Each row below has a hidden score, from 0 to 20, with 10 about the middle. What is it? The score is a weighted sum of the row's numbers plus the product of two more (or one squared), each taken from its middle value.
array([-3, -15, -19, 23, 26, -1, 15, 17, -33, -8, -8, -10, -15, -19, 14, 22, 10]) 12
array([18, 24, 18, -10, -20, 9, -19, -3, 2, 8, 3, 9, 4, 14, -3, -14, 8]) 9
array([-21, -16, -26, 28, 35, 1, 24, 19, -5, -1, -3, -9, -17, -22, 16, 25, 5]) 7
array([-15, -12, -16, 24, 29, -2, 17, 18, -15, -5, 8, -9, -16, -18, 10, 25, 6]) 10
array([11, -3, 35, -14, -15, 3, -1, -11, 31, -15, -10, 21, 17, 32, -20, -23, 1]) 11
array([8, -18, 45, -22, -13, -14, 16, -20, 36, -35, -11, 31, 28, 39, -32, -32, -12]) 14
array([-19, -22, -18, 28, 41, -4, 28, 18, -22, -6, -4, -12, -18, -23, 15, 22, 2]) 10
array([-7, -14, -20, 26, 28, 1, 17, 19, -18, 3, 9, -10, -16, -11, 15, 20, 9]) 10
array([-16, -28, -29, 33, 51, -9, 35, 20, -44, -14, 9, -13, -19, -27, 13, 21, -4]) 11
array([10, -5, 41, -12, -10, -8, -5, -17, 69, -21, -5, 14, 24, 32, -22, -30, -12]) 9
array([0, -11, -25, 24, 26, 1, 15, 18, -36, 2, 4, -9, -16, -9, 19, 19, 11]) 12
array([9, 18, -6, 4, -6, 10, -18, 8, 9, 18, 5, -9, -11, -9, 20, 9, 13]) 5
array([5, 28, 2, -13, -26, 13, -33, -5, 14, 27, 4, -6, -6, -8, 4, -2, 10]) 6
array([-6, -33, 52, -36, -21, -21, 48, -28, 8, -42, -20, 49, 37, 46, -44, -41, -27]) 16
array([4, -4, -11, 18, 11, 6, 0, 16, -16, 9, 20, -8, -14, -10, 16, 19, 8]) 10
array([14, 2, 24, -15, -16, 8, 2, -10, 9, -7, -2, 25, 14, 23, -19, -21, 1]) 16
array([-4, -8, -20, 19, 19, 1, 8, 16, -1, 0, 9, -7, -15, -10, 9, 19, 8]) 13
array([-8, 2, -19, 18, 17, 2, 4, 16, -17, 1, 16, -11, -14, -11, 19, 18, 9]) 6
array([0, -3, -16, 21, 18, 8, 7, 17, -15, 10, 16, -8, -14, -11, 13, 19, 7]) 11
array([0, -5, -16, 18, 15, 6, 3, 14, -1, -3, 4, -8, -13, -22, 23, 17, 10]) 7
array([11, 30, -5, -4, -19, 14, -32, 3, 13, 21, 6, -12, -9, 2, 5, -3, 13]) 9
array([4, 0, -16, 18, 15, 6, 5, 16, -4, 5, 11, -9, -14, -18, 20, 22, 12]) 9
array([4, 14, -11, 5, -3, 12, -15, 8, 9, 21, 13, -10, -13, -6, 12, 11, 12]) 8
array([1, -7, -20, 21, 21, 0, 10, 16, -15, 8, 7, -8, -14, -27, 14, 22, 6]) 9
array([13, 21, 14, -18, -24, 3, -7, -3, 12, 15, 8, 19, 3, 33, -2, -7, 10]) 15
array([15, 25, -4, 1, -14, 16, -27, 5, 8, 23, 21, -10, -10, -7, 13, 5, 15]) 8
array([-8, -26, -32, 33, 50, -11, 36, 19, -30, -13, 5, -12, -18, -21, 17, 25, -1]) 13
array([8, -5, -9, 19, 12, 7, 1, 15, 2, 12, 11, -9, -15, -10, 17, 15, 12]) 8
array([2, 11, -6, 8, -1, 12, -12, 8, -21, 18, 11, -9, -11, -15, 15, 12, 15]) 12
array([1, -23, 46, -24, -10, -23, 14, -31, 44, -38, -14, 25, 37, 40, -31, -41, -24]) 11
array([5, 6, -12, 13, 4, 12, -8, 11, -12, 12, 12, -8, -13, -6, 18, 18, 7]) 11
array([22, 16, 19, -14, -21, 11, -13, -4, 20, 8, 0, 11, 3, 11, -3, -6, 9]) 9
array([-3, -12, -24, 23, 25, 9, 14, 17, -14, 6, 10, -9, -15, -12, 15, 23, 11]) 13
array([-8, -17, -28, 29, 37, -1, 26, 20, -29, -7, -3, -10, -18, -26, 23, 24, 3]) 10
array([17, 9, 21, -17, -23, 18, -1, -4, 8, 8, -1, 23, 7, 13, -11, -18, 9]) 15
array([-11, -14, -24, 25, 32, 1, 18, 20, -27, -11, 7, -8, -15, -16, 17, 18, 5]) 9
array([7, 16, -8, 2, -4, 7, -10, 11, -16, 9, 8, -3, -13, -12, 6, 12, 11]) 10
array([-14, -22, -25, 29, 43, -1, 28, 21, -29, -5, -9, -11, -18, -20, 15, 25, 1]) 11
array([18, 20, -3, 0, -13, 12, -20, 4, 25, 16, 8, -6, -9, -3, 10, 11, 9]) 11
array([-4, 2, -9, 12, 8, 11, 0, 12, -7, 4, 0, -8, -13, -17, 16, 15, 10]) 11
array([7, 29, 7, -13, -25, 11, -20, -2, 15, 19, 3, 7, -3, 8, 6, -7, 8]) 5
array([6, 6, -9, 10, 3, 12, -8, 11, -12, 12, 15, -8, -12, -17, 15, 12, 8]) 10
array([-28, -50, 46, -53, -24, -45, 65, -54, 0, -53, -46, 49, 55, 35, -60, -51, -52]) 19
array([14, 19, -8, 6, -7, 10, -17, 7, -31, 13, -11, -7, -13, 4, 15, 11, 13]) 5
array([6, 23, -2, 3, -11, 11, -23, 7, -2, 25, 15, -10, -10, -10, 17, 9, 13]) 5
array([8, 15, -11, 3, -8, 14, -15, 9, -1, 16, 7, -6, -12, -7, 11, 13, 16]) 11
array([3, -7, 44, -17, -15, -2, 12, -16, 54, -19, -9, 31, 24, 40, -24, -24, -6]) 13
array([-6, -30, 48, -32, -18, -22, 38, -23, 23, -46, -21, 45, 32, 33, -36, -39, -21]) 12
array([13, 29, -7, -4, -17, 14, -29, 5, 5, 31, 6, -6, -9, -9, 3, 4, 14]) 8
array([7, 37, -5, -6, -20, 15, -33, -1, 0, 32, 6, -11, -9, 0, 4, 3, 11]) 10
array([0, 4, -13, 14, 10, 10, -4, 15, -11, 10, 16, -7, -13, -9, 11, 12, 11]) 9
array([8, 26, -6, -4, -18, 13, -28, 2, 17, 30, 2, -8, -9, 4, 7, 4, 8]) 7
array([-3, -11, -16, 25, 32, -4, 21, 17, -22, -6, -4, -11, -16, -9, 18, 22, 6]) 11
array([-3, -6, -16, 23, 24, 3, 11, 21, -28, 2, 6, -8, -14, -10, 18, 18, 10]) 9
array([3, 4, -12, 11, 4, 10, -7, 10, 9, 15, 19, -8, -13, -14, 17, 13, 10]) 6
array([-6, -8, -18, 26, 30, 0, 17, 18, 4, 5, -5, -9, -16, -16, 17, 20, 7]) 7
array([5, 23, -5, -4, -14, 12, -25, 7, -6, 24, 4, -10, -10, -7, 15, 10, 14]) 5
array([2, -14, -17, 22, 29, 3, 15, 17, -9, -1, 1, -9, -15, -13, 21, 18, 6]) 8
array([-11, -15, -26, 32, 46, -6, 32, 16, -22, -9, -6, -13, -19, -22, 14, 20, 5]) 13
array([3, 8, -12, 12, 4, 9, -7, 11, 6, 11, 9, -8, -12, -6, 15, 16, 15]) 10
array([14, 1, 35, -13, -12, 3, -5, -15, 45, -17, -7, 18, 17, 29, -15, -23, -1]) 11
array([-13, -21, -26, 31, 40, -3, 25, 19, -43, -3, 5, -11, -16, -15, 18, 28, 4]) 13
array([18, 25, -2, -9, -19, 15, -21, 1, -2, 18, -15, 1, -7, -4, 3, -1, 7]) 4
array([3, 2, -11, 15, 10, 10, 0, 15, -5, 12, -3, -8, -15, -5, 9, 17, 15]) 11
array([-28, -33, -37, 33, 58, -10, 41, 20, -28, -12, 5, -13, -20, -23, 12, 26, -4]) 8
array([-6, -11, -27, 26, 28, 1, 16, 19, -32, -2, 16, -11, -15, -17, 12, 20, 2]) 12
array([4, -22, 44, -25, -18, -9, 27, -20, 11, -28, 4, 40, 28, 43, -28, -34, -19]) 14
array([19, 17, 28, -8, -14, 2, -21, -7, 29, -6, 13, 7, 9, 17, -3, -17, 0]) 8
array([11, 34, 5, -8, -21, 13, -37, -1, 23, 22, 11, -10, -6, -10, 5, 2, 6]) 6
array([6, 15, -4, 0, -8, 10, -17, 7, -13, 20, 9, -6, -10, -4, 5, 9, 12]) 10
array([0, -6, -21, 22, 23, 1, 11, 17, 15, -1, -11, -9, -14, -22, 11, 21, 12]) 10
array([-14, -29, -31, 31, 58, -12, 40, 19, -34, -7, 0, -14, -19, -27, 8, 23, -2]) 11
array([6, -5, -8, 16, 10, 12, -1, 17, -18, 6, 9, -7, -14, -14, 11, 14, 10]) 11
array([-15, -15, -28, 26, 36, 1, 24, 18, -19, 2, 10, -9, -16, -21, 20, 19, 7]) 4
array([15, 27, 10, -8, -21, 13, -30, -4, 11, 13, 15, 0, 0, 7, 0, -11, 5]) 10
array([-6, -19, -25, 26, 30, 1, 19, 16, -12, 4, -6, -8, -16, -28, 14, 19, 8]) 10
array([-5, 17, -3, 6, -3, 12, -16, 9, -12, 18, 15, -9, -12, -5, 17, 12, 10]) 7
array([19, 29, 5, -14, -24, 11, -24, -3, 22, 28, 3, 3, -3, -4, -3, -8, 9]) 6
array([7, 9, -6, 7, -3, 12, -10, 10, -6, 20, 9, -7, -11, -5, 14, 9, 9]) 8
array([14, 14, -6, 5, -3, 12, -16, 9, -19, 14, 13, -8, -11, -9, 11, 14, 13]) 12
array([1, -28, 47, -30, -13, -21, 26, -31, 29, -37, -20, 34, 37, 43, -35, -41, -28]) 10
array([6, -11, 45, -23, -16, -4, 19, -14, 38, -12, 6, 36, 24, 45, -26, -28, -7]) 12
array([-28, -38, -36, 39, 72, -18, 50, 17, -48, -17, -3, -19, -20, -30, 10, 28, -10]) 14
array([12, 32, -8, -5, -21, 14, -32, -1, -11, 31, 2, -10, -9, -1, 9, 3, 13]) 9
array([-1, 19, -6, 1, -10, 16, -18, 7, 9, 17, 6, -5, -9, -2, 15, 9, 11]) 7
array([-3, -7, -11, 20, 19, 5, 7, 16, -5, 4, 27, -9, -16, -14, 12, 24, 7]) 10
array([24, 28, 11, -10, -23, 11, -28, -3, 23, 20, -11, 0, -1, 4, 2, -5, 10]) 2
array([-10, -2, -18, 21, 22, 4, 9, 18, 14, 1, -8, -8, -14, -21, 18, 20, 8]) 5
array([14, 16, 19, -17, -25, 9, -9, -6, 25, 7, 4, 19, 3, 7, -6, -8, 8]) 9
array([11, 32, 2, -13, -25, 15, -27, -2, -8, 20, -7, 2, -4, 5, 7, 1, 8]) 7
array([4, -28, 42, -28, -15, -17, 27, -27, 19, -29, -10, 37, 35, 41, -44, -39, -20]) 17
array([8, 21, -5, 3, -12, 15, -22, 6, -11, 21, -3, -10, -10, -11, 8, 9, 12]) 11
array([-10, 5, -19, 12, 4, 13, -6, 9, -9, 6, 17, -9, -14, -6, 8, 12, 13]) 10
array([20, 30, 3, -7, -17, 12, -33, -4, 10, 8, 18, -6, 0, -1, 0, -7, 10]) 12
array([-31, -47, 44, -44, -14, -46, 25, -53, 39, -63, -47, 22, 58, 28, -58, -57, -54]) 11
array([-127, -77, -97, -111, -71, -127, -83, -127, -99, -74, -127, -117, 112, -110, -101, -77, -127]) 9
array([9, 15, -9, 7, -3, 10, -15, 11, -22, 15, 10, -7, -12, 3, 15, 13, 15]) 11
array([15, 24, 13, -8, -18, 8, -28, -4, 14, 10, -5, -1, 1, 15, 6, -6, 5]) 3
array([-6, -17, -21, 24, 31, -2, 22, 20, -10, -6, 4, -11, -17, -22, 19, 23, 3]) 8
array([3, 12, 23, -5, -11, 4, -21, -7, 45, -9, 22, 4, 10, 18, -10, -17, -2]) 8
array([-6, -16, -19, 27, 35, 2, 21, 21, -12, -9, 4, -9, -17, -24, 16, 22, 9]) 9
array([1, -28, 45, -27, -13, -25, 27, -30, 38, -41, -2, 34, 38, 44, -37, -45, -26]) 17
array([12, 41, -8, -7, -23, 13, -36, -3, 4, 23, 4, -14, -9, -11, 6, 2, 8]) 10
array([6, 21, -11, 4, -9, 11, -22, 6, -13, 24, -5, -9, -10, -7, 12, 12, 14]) 9
array([15, 29, 13, -7, -17, 12, -35, -2, 23, 15, 14, -7, 1, 8, -1, -10, 11]) 8
array([15, 29, -6, -2, -15, 9, -29, 4, -10, 23, 7, -11, -9, -2, 15, 6, 10]) 7
array([13, 2, 32, -20, -21, 5, 13, -6, 3, -8, -6, 34, 12, 31, -11, -19, 5]) 10
array([10, 19, -5, 3, -8, 15, -19, 6, -13, 20, -1, -7, -10, -2, 14, 7, 13]) 9
array([18, 18, 20, -11, -18, 8, -18, -4, 21, 8, 13, 7, 6, 17, -6, -13, 2]) 9
array([-3, -6, -15, 18, 16, 5, 4, 12, -23, 12, 3, -7, -14, -11, 15, 24, 12]) 12
array([0, 5, -12, 14, 8, 8, -1, 14, -10, 14, 5, -7, -14, -15, 14, 18, 11]) 9
array([24, 26, 11, -8, -23, 16, -24, -1, 2, 16, -1, 3, 0, 10, 1, -7, 10]) 9
array([8, 28, 5, -11, -25, 15, -27, -1, 19, 25, 10, 1, -4, -4, 3, -3, 8]) 6
array([12, 10, 28, -7, -14, 7, -19, -10, 22, -8, 16, 6, 10, 18, -11, -16, 3]) 15
array([9, 32, 4, -10, -23, 15, -28, -4, -2, 23, -7, -2, -7, -5, 11, -5, 15]) 8
array([18, 6, 22, -18, -21, 8, 2, -5, 15, 6, -1, 25, 7, 20, -9, -16, 8]) 9
array([1, 1, -16, 17, 15, 9, 3, 14, -16, 8, 11, -9, -13, -10, 13, 21, 5]) 13
array([-5, -3, -20, 20, 20, 5, 9, 17, 4, 11, 18, -8, -15, -5, 15, 18, 6]) 8
array([-24, -15, -18, 25, 34, -1, 20, 19, -37, 1, 1, -9, -16, -22, 15, 28, 3]) 10
array([-16, -28, -32, 32, 53, -4, 35, 19, -11, -3, -10, -13, -19, -20, 18, 29, 0]) 10
array([-7, 6, -14, 9, 2, 13, -9, 14, 4, 16, -3, -10, -14, -5, 16, 16, 12]) 7
array([16, -12, 39, -21, -16, -2, 12, -15, 57, -18, -13, 33, 20, 37, -29, -26, -3]) 13
array([19, 32, 2, -12, -25, 16, -25, 0, 4, 24, -2, -1, -4, 2, 2, -1, 11]) 9
array([-10, -15, -20, 22, 26, 3, 15, 18, -14, -1, 3, -7, -16, -15, 15, 20, 6]) 9
array([25, -4, 34, -20, -17, -3, 10, -10, 13, -14, 10, 27, 16, 38, -18, -25, -3]) 15
array([6, 12, -7, 9, -1, 11, -12, 11, -12, 12, 11, -9, -11, 1, 14, 9, 15]) 10
array([-3, -12, -23, 22, 25, 2, 14, 20, 1, 1, 5, -9, -14, -12, 15, 23, 11]) 10
array([4, -10, -21, 25, 28, 0, 16, 16, -9, 3, 10, -9, -15, -20, 15, 26, 6]) 13
array([2, -5, -20, 22, 22, 8, 9, 18, -5, 6, 11, -10, -15, -15, 16, 17, 15]) 9
array([21, 30, 8, -3, -18, 13, -35, 0, 4, 8, 12, -8, -3, 5, 5, -2, 5]) 10
array([4, 10, -11, 6, -3, 9, -12, 13, 3, 15, 18, -7, -12, -2, 15, 9, 11]) 7
array([4, 31, -5, -4, -16, 16, -32, 1, -10, 30, 0, -11, -9, -11, 11, 4, 10]) 9
array([0, -9, -21, 24, 23, 6, 11, 16, -18, 8, 13, -7, -14, -18, 21, 19, 10]) 9
array([13, 20, 18, -16, -24, 12, -8, -3, 11, 4, 9, 15, 4, 9, -7, -7, 6]) 12
array([-10, -14, -22, 26, 32, 3, 19, 18, -30, -6, -13, -9, -16, -21, 18, 26, 11]) 14
array([-13, 2, -11, 15, 9, 9, 3, 14, -4, 14, -11, -7, -15, -3, 10, 21, 12]) 11
array([13, 7, 20, -18, -21, 6, 3, -5, 25, 2, 9, 28, 8, 26, -16, -17, 3]) 13
array([12, 11, 25, -13, -16, 12, -14, -5, 40, -6, 10, 12, 10, 17, -10, -19, 4]) 9
array([-1, -9, -19, 21, 22, 3, 12, 18, -19, 3, 2, -9, -15, -8, 15, 20, 5]) 11
